Each row has a name. Each piece below is followed by the name of the row it came from, unless a question asks for something else. Each question is about the rows just above it.

z501: [111  73 129  82]
z336: [111  73 159 231]
z312: [139 145 134  93]
z547: [139 145 107 116]
z334: [119 114 147 144]
z369: [142 181 124  61]
z278: [135 130  89  97]
z303: [109 142 101  99]
z688: [122 117 139 140]
z427: [128  93 101 125]
z707: [136 142 101  99]
z489: [121  99  92 168]
[128  93] is in which row?	z427
[136 142 101  99]	z707
Which row holds [142 181 124  61]?	z369
What comes right after [135] in the named rows?	[130]
What comes right after [124] in the named rows?	[61]
[136 142 101]	z707

z688: [103 139 112 122 124 159 100 167  93  77 104  70 137  92 120 148 139 123
 109 109 145 135 110 144 144 154 138 101 145 114  48 107 100 137  98 124
 155 123 101 106  92 112 148 111 170  89]
z427: [148 118 125 118 130 167 102 149  93  86 102  84 127  92 113 156 101 131
 115 107 149 128 106 154 136 146 124 116 149 107  41 117 110 129  88 126
 147 120 117 114  85 124 144 104 181  94]
z489: [103 139 112 122 124 159 100 167  93  77 104  70 137  92 120 148 139 123
 109 109 145 135 110 144 144 157 141 100 146 123  48 104  98 147 102 123
 153 124  99 106  96 107 148 109 172  89]
z707: [112 143 113 113 125 171 113 154 101 113 101  90 131  98 109 155 143 132
 110 101 148 118 122 164 134 140 133 104 147  93  42 121 114 121  80 126
 156 120 124  94  85 128 147 127 166  88]
z303: [103 139 112 122 124 159 100 167  93  77 104  70 137  92 120 148 139 123
 109 109 145 135 110 126 144 157 141 100 146 123  48 104  98 147 102 126
 147 120 117 114  85 124 144 104 171  93]
The entry that follows [42]:	[121]
[148 118 122]	z707
The entry that follows [99]:	[106]
The row with [123  48 104  98 147 102 126 147 120 117 114] is	z303
Which row holds [ 86 102]?	z427

z688: [130 133 133 116 126 129 130 152 136 126 142 132 131 148 130 132 130 129]
z303: [129 137 122 149  88 120 126 111 128 131 131 163 132  77 109 132  99 112]
z336: [130 133 122 148 130 126 126 116 130 129 128 152 132 142 139 120 130 131]
The entry that follows [111]:	[128]
Which row holds [148 130 126 126 116 130 129 128 152 132 142]?	z336
[129 137 122 149  88 120 126 111 128 131 131 163 132  77 109 132  99 112] is in which row?	z303
What comes right after [163] in the named rows?	[132]
Which row holds [130 126 126 116 130]?	z336
The entry that follows [77]:	[109]

z707: [135  55 150 138 130 100 114]
z303: [121 171 122 136 148 166 159]
z336: [133  62 151 138 143  98 118]
z688: [184 231 125 123 123 154 137]
z278: [136 171 122 136 148 118 151]
[151 138 143  98 118]	z336
The entry that follows [130]:	[100]
[121 171 122 136 148 166 159] is in which row?	z303
[ 55 150 138 130 100]	z707

z501: [131 154 120 130]
z547: [126 111 160 142]
z278: [126 111 160 153]
z707: [ 84 138 175 134]
z688: [148 107 155 217]
What comes right after [84] in the named rows?	[138]
What comes right after [155] in the named rows?	[217]

